Rotation paths and how fast each direction turns (degrees a step):
Each turn is a multiple of 5 degrees from 10 to 175, or 0.
Each row of a path follows its step; steps can be skipped.

step 0: [ -2 -25   5  -3 -19 -24   7   1  15  12  14  18  -7   2  24   4 -10  18
  28 -30   9  -5  -3  -1  12   4  -9  12  12  43   9  14  37   0  -8  12
 -10]
step 1: [  4  -9   9   2 -13   2  16  -4   9  -4  11 -15 -20  12  13 -14  -9  11
   8 -46   2   6 -21  26   5 -25  -1  18  24   0  13  -9  20  24 -28   8
 -19]
step 2: [  8  19 -15   3 -35 -11  -9 -12   8   2  19 -21  -3   8  17 -21  -9  -2
 -16 -35  10 -35 -16  32  -1  -3  15  14   4   1   6  16  10  10 -13 -14
  12]
step 3: [ 15  17   0  -9 -27 -12   5 -21  11 -19  28   9 -18  11   1   0  -9  -4
   4 -25 -13 -33 -10  17  14  17   6  30   1  -1  15 -13   2 -38  16   0
  -1]
step 4: [-16   0 -10 -10 -16  -7 -16 -29  36   2   6   7 -12  -5 -16  -6   7  -5
   4 -17 -36 -14 -25  -4  -1  12 -11  21  29 -14  14 -26   6  -4   1 -20
 -15]
step 5: [-28 -18   2 -10   0 -15  -1 -10  14  -6  26   3  -1   8 -11 -13   3  -3
   5  -9 -11 -16 -30  -4  -3  21   3 -15  38   8  12   0  -5  -9 -21 -39
  32]
step 6: [-17   3  13 -11  -2   0   0   6 -20  -9   5  19 -29  13  28 -18   3 -23
  12 -12 -11  -4 -33 -10   2  19  15  -6  35  26 -17   5  -1 -18  -3 -19
  -8]
step 7: [-10  13   6  -9  -5 -15 -11 -13 -23  32   1 -12  -4  22  18 -12   7   4
  14 -19  22  -3 -24 -17  -8   4 -13  -6  31   7 -15 -22  27 -24  -5 -13
 -26]
step 8: [-21  16   1 -21   9   4   1  -4   4  21   7 -23  -3  11   8 -29 -36  15
  14  -7  22   2 -27  21  -6  23 -22  -7  18   7  12  -1  20 -25  -7  18
   1]
step 9: [ -4  -2  -2  -8  10 -16  -6   2  16  34 -13  -5  -5  -6  16   0 -16 -11
  19 -14  -5 -20 -26  31 -12   8  17  21  22  32  15  11  16 -13   6  33
   4]
step 10: [ -5 -18  -2  -4  -7 -11 -14 -16   3  18  18 -15 -10 -11  22  19   7  26
  14 -39 -21   0 -23  21   1 -18  14   5   2  16   8 -16   4 -22 -20  25
   3]
[  1  -3   1   6   4   5   3   5   5   5  -5  -3   1   5 -10  -5 -11 -10
   0  -4  -1   1   5   2  -3   1  -9   0   8  -1  10  -2  -4   6 -11  -1
   4] | 100
[-10   1  -5  -4  -2   0   0  -1  -7   2  -2   0   2  -4  -1   0  -1  -4
   4  -7   7   4   6  13   6 -12   0   2  -6   8   5  -3   9   4   1  10
   3] | 40
[  3  15   9   5   4   0   6  -2   4   2   0  -9   3  10   4 -10  -7   1
   5  -2   3  -2   1  -2  -3  -7   3   4  -1  -6  -6   3   6   1   8   3
   2] | 60
[ -4   3   2   0   2  10   3  -1  -1  -7   3   0 -14  -3   0  -8  -7   3
   2  -1  -8  10  -8   5   5   1  -4  -4  -7  -4  -2  -1 -10   0   1   6
  -5] | 155
[ -9  -2  10  -2  -6   2   3   4   3  -1  -3  -3   1  -3  11  11  -9  -5
   2   7   2 -10  -7   0  -1  -6  -3   0  -8  -3   4  -5  -1   0  -3  -7
  -4] | 0

step 0: [  7  13  -5 -16  -9  -5  15  -6  -3   4   9   2 -29   2   0   1   9 -12
  -2 -20  13  18 -16   9  17 -19  18  39  12 -17  32 -14 -15   9   8  -2
 -39]
step 1: [-25 -21  -5  14  -2  -4   8  -1  11   6  15  11 -20 -18  29 -10  -5  -9
   3 -10 -28  15  42 -17  -4 -11   7  -1  15 -17 -14 -22 -12   3  20 -17
   9]
step 2: [  8 -10  23  14  -4   0   4 -27 -27   6  19   0  38   9  25 -18  -8 -22
  -6   5 -22 -13  -8 -15  12   0 -21 -24  -1  -4   6  -4  -3 -14   6  28
  -5]
step 3: [  5  23 -33 -10   5 -14 -18   4 -21 -27  -7   2  -4   5  -5  -5 -17 -10
  -1  17  -3 -14  16   3 -16  19  -9  -2   2  -7  25  26 -32 -17 -18  20
  -5]
step 4: [ 38   5 -26  -5 -10 -22  -7   4   6  19  -8  -7 -15   1 -11 -14  -1   0
 -21 -51  -2  16   8   3 -12   0  -6  25   3  14  15   3  18  -4  10   4
   8]
step 5: [  0  -9  22 -14   0  19  -4   3  -5 -25   5  18  -6  -8  35  12  -5  25
  -7 -29  17  21   7  -6 -11 -21 -17  10   4 -10 -10  -2  -3  -5  35 -10
 -20]
step 6: [-12 -11  -8 -19  17   4   9  -2   5   5   7   8   1   0  18 -36 -11 -12
  -7  25 -11  16 -10 -24  -7  -9   1  -9 -24 -29 -11 -27  15   0 -15  15
 -31]
step 7: [-11   3 -18  29  -2  -2  11  -2 -26 -20  13   0  19   6 -15  -1 -17  -9
  14 -12 -10   3  21  -4  23  -8  22  15  -3 -10  31 -13 -11  15 -15  37
  -5]
step 8: [ 12 -18 -19  19 -20  -8 -23  14 -13  -4  22  15 -15 -11   0 -18 -17 -19
  -8  -7 -14   6   2  11   2   8   5 -17  17  24  30  10  -6 -23  14 -32
   4]
step 9: [ -3  21  13  -9   7   7  -5 -21  -6   1  17  -1 -15   4   3 -26   6  -3
 -36 -36   6 -24 -12  13  -5 -12 -26   1   1 -20  -8  -3 -17 -32  15   2
  12]
step 10: [  4 -15  -4  -9  14  -3  -7  25  10 -20 -18 -11   7   6   9  -4 -11  34
 -15  -1  -7  16  17 -34 -21   9 -18  -6  -7 -22 -14  -7 -11 -24 -11  28
  17]
[ -6 -10  -3   4  10   2   8  -4  -4   1  10  -4   1   7   0  -6  -3  -4
   6   7  -4  -1  -1  -1   2  -7  11   3   2   7   2  -4  -8   4   6  -5
  -1] | 60
[ -5   5  -2   0   2   6  -7  10   1  -2   5   1   0  -8   2   3  -1   4
   9   9   5   6  14  -4  -1   0  -4   4  -3  -1  -1   7 -12  -3   2  -3
   5] | 160
[-14   0   2   5 -10   4  -4   5   3  -5   2   6   3   0   3  -7   9  -2
   3  -2 -11   4  -7   3   5   6   4  10  -5  -4   2  -1   2   3  -3  -3
  -3] | 55
[ -1  -6   5 -13   1 -11  -2  10  -1  -2   1  -2  -3   8  -6   2  11   3
  -7  -4   5   2  -3  -4  -2  -2   1   9  -4   3  -4  -1  -5  -8   6  -1
   1] | 70
[ -2  -4  -3  -3  -1   9   5  -7  -2 -18  -1   3  -1   3   3  14   5   1
  -2  -4   2  -8   7   7   0   0   7   1   2  -5   0   3  -4  -1   0   3
   1] | 160
[ -6  -5  -1   3   8  -9   8   1   7  -1   8  -2   7   2   6   4  -1   7
  -3   4   0  -1  -2   4   0  -2  -9   2  -6  -2   6   6   1  -5 -15   3
  -3] | 95
[  3  -1  -1   5   3 -10  -4  -2 -13  -4   3   0   6   3  -5  -6   5   1
  -2   8   7   0   8  -1   3  12   6   0  -2  -5   0   7   8   6   0   0
  -3] | 85

step 0: [  9  11 -15 -18 -20   4   2  -8  -1 -41  25 -25  15 -30   8  10 -10  14
  -6  13 -10  10  24 -13  31  -9  13  26  22  37 -21   4  10 -20  15  10
  -3]
step 1: [ 15  -9  -2  -6  -5  10  15 -15 -15 -25   7 -44  20 -11  18   9   4  -1
  10  18   0  26  24 -22  46  -3   4  17  -3   9  36  11 -15 -13  21 -10
  23]
step 2: [ 14   2  25  25  -1   5   8  -3 -31  10  -6 -32  24   1  -1  31 -11  -5
  13  12   3   1  22  -2  37 -30 -29  -7 -20   0  39 -18   2  -9   2 -18
  10]
step 3: [ 17 -10  38  16  -5  -4  17   0  -3   9   3   9  38  -9  -5  22 -31  15
  -1   1  -5 -10  22  -5   8 -42 -26   3 -12  10  -5 -35  32 -11   7  14
  -7]
step 4: [ 33 -25  18   4  -5   3  31   6  29   4  18  14  40 -11   3  -2 -17  23
 -27   1 -19  -6  22 -12  -5 -13  14  24 -18  -6  -4   0  19   3  26  21
  24]
step 5: [ 20   4  -9  10 -20   7  19  24  14   9   4 -25  17   2 -10  14  -3   3
 -31  -4  -5 -13  18   9  -6   2  19   9 -43 -21  13  19 -11  17  36   1
  42]
step 6: [-22  19  -3  -3 -20  -5  -4  29   4  -3 -23 -44  20   6 -12  39  -3  -6
 -17 -14  19 -22   6   5 -22 -18 -16  -6 -34 -13  -5  -9 -11   8  34   9
   5]
step 7: [-30   1  16 -11   9 -19 -11  15  22  -8 -16 -27  46 -11  21  27   5   1
 -24  -1  11  -7   7 -27 -37 -19  -4  -3  -2 -10 -23  -8  -2 -18   8   6
 -19]
step 8: [  1  14   8  13   6 -21 -10  -3  18   1  18 -12  42 -26  36  15   8  -6
 -31   8 -15  12  17  -7 -15   9  44  -7  -5 -17 -18  19  -8 -27 -10 -13
 -15]
step 9: [  6  42 -16  23 -15 -19 -12 -17   4 -10  16 -18  11 -13  15  30   0 -15
  -3 -14 -20   9  23  26  21  17  45  -1 -14  -8   3  -5 -15 -17  14  14
 -15]
step 10: [  0  22 -18  13  14  -9 -17 -18   6 -28 -15 -22   7  13  -3  42   3  -3
  22 -11  -6 -10  30 -10  19   4  13  21  12   7  18 -29 -18 -11  24  32
 -16]
[-7 -9 -1  5  1  2  3 -1  1  2  3 -6 -2 -9  1 -4 -4  0  8  9 -6  7  4  7
  1  8  4  1 -9 -4  0  6 -2 12  5 -2 -6] | 95
[ -6   2   2   4  -2   9   4  -8  -8  -7   4  -4   3   1   4 -12   3   9
  -4   2   3  -7  -3   0  10 -10  -2   3  -4   4   0  -1   7   8  -3  -3
   4] | 25
[ -1  -2   1  -8   3   5  -4   2  -5   1  -1  -4   2   2   1   1   2  -6
   0  -2  10   0  -3  -7   4   0 -11   1  -1   0  -1  11  -3  -2  14 -12
  -9] | 70
[  7  11  -2   7  -6   1  -5   4 -11   6   1  -1  -3   0  -8   4  -3  -2
  -2   1   0  -3   2  12   0  -1   1  -5  -7   2  -3   4   1   0  -6 -13
  -2] | 110

step 0: [-29   9  -7 -38  17 -12  10   5  -8 -24 -17  -8 -15   5   1   5  16   6
   5   4  13  14 -24 -12 -18  19   6 -29  10 -17   3 -23 -11  12 -41 -13
 -19]
step 1: [ -4 -20 -21   6  -5 -25 -24  -4 -20  -6  18   7  20  -1  18  13  -6 -27
  -6  -4  15   3  17  11   9  20   2  -9 -27  21  28 -42   6   5  12  23
  -9]
step 2: [-11  -3  -5 -20  30  -1  34   5 -18   2  15   9  14  14  28   7  21   5
  14 -11 -30  -1  11  -9   8 -23  15 -10  -3 -13 -14  -4 -11  11 -38  20
  26]
step 3: [ -7   0 -13 -19 -10 -25 -15   2 -12 -23  -2  24  -6  37  -1  30 -25 -26
   5 -13  10  16  -2 -38  -3   2  -5  12 -10  -2 -29  -5  10 -13  22   4
 -13]
step 4: [-28   1 -16 -28  19   9   5 -11 -16 -10   9 -36 -11 -12  11 -10 -23   7
   0  -9  -2  10  -7 -19  11  21 -15   6  19  15  10 -33 -11  17 -35  -8
  19]
step 5: [-10  -8  -6 -15  -6  -7  -8   8  11  -6 -18   2   1  11  22  43  30 -35
  16  -2  12 -19  13  -1  -4  30  16 -15   1  -6  14 -24  14  -6  14  32
  13]
step 6: [-32   1  -2  -9  -7 -29  10   7 -33   3   5  12  37 -12  38  -8   5   1
 -11   3 -10  10  -5 -23  10  -5 -11 -14 -19 -20  -5  -4 -22  -1 -24 -15
  15]
step 7: [ 18   8  -7 -11  33 -11 -21  16   5  -4  11  17  -4  33   2  18 -14   1
  11 -28   1  41   0 -26   4   8 -15  -4   2   0  14 -12   3  -1  14  42
  15]
step 8: [-20 -10 -20   0  -4 -36  10 -11   0 -33  15 -21 -21  12  11  13   4 -17
  -4   8 -17   1   4 -26  -3   0  14  -8  32  17  -2 -10 -18   8 -32 -26
  14]
step 9: [ -4  13   7  -7   2  16 -16 -12  11  -1   2 -11  26  22  31  28  -5 -10
   9  -2  13  -5  23 -20  20  40   1  23 -22 -15  13 -32  -5  -9  -4  11
 -20]
step 10: [ -3  -2  -8 -13  -8 -24  22   2 -25  13   0  26  15   1  -2   1   7  -4
  -8  -4  19  -1   2 -13  22   8  -1 -12  22 -21  -4 -15  10  16 -30  -3
  60]
[ -2   4   3   0   0  -2  -1 -16  -8  -1   5   3   8   0   8  -1  -9   4
   0  -4  -5  -2  -7   3   4   8  -6   4   0   3   9   5   0   3   7  -3
  -8] | 135
[  5  11   0   5   2  -3   3  -1  -2   7  -1   1   2  -4   8   9   3  -1
   7  -3  -2  -8   2   4   8   2   1   0 -11  -4 -12   3   2 -11  -4  -5
   3] | 100
[ -2   0  -3  -4  -1  -3   0   0   1  -2  -8  -1   4   4   2  11   6  -3
   4  -2 -14  -9  -1   5  -3  -9   6   0  16   1   3   7  -3   1   3   0
  -1] | 125
[ -8   2   1  -4  -2  -1  -6   1  -3   3 -13  -3   3  -7   0   0   2   3
   1   0  13  -2 -11   8   4   2   8  -4  -1  -8   8  -4  -1   2   4  -2
   7] | 70
[ 2  8  1 -7  3  0 -3  0  2 -1 -3 -1 -9 -5  0  8 -4  3 -3  1 -1  8  1  0
  2 -2  2 -7  1 18  7 -2  9 -6 -4 -9 -3] | 95
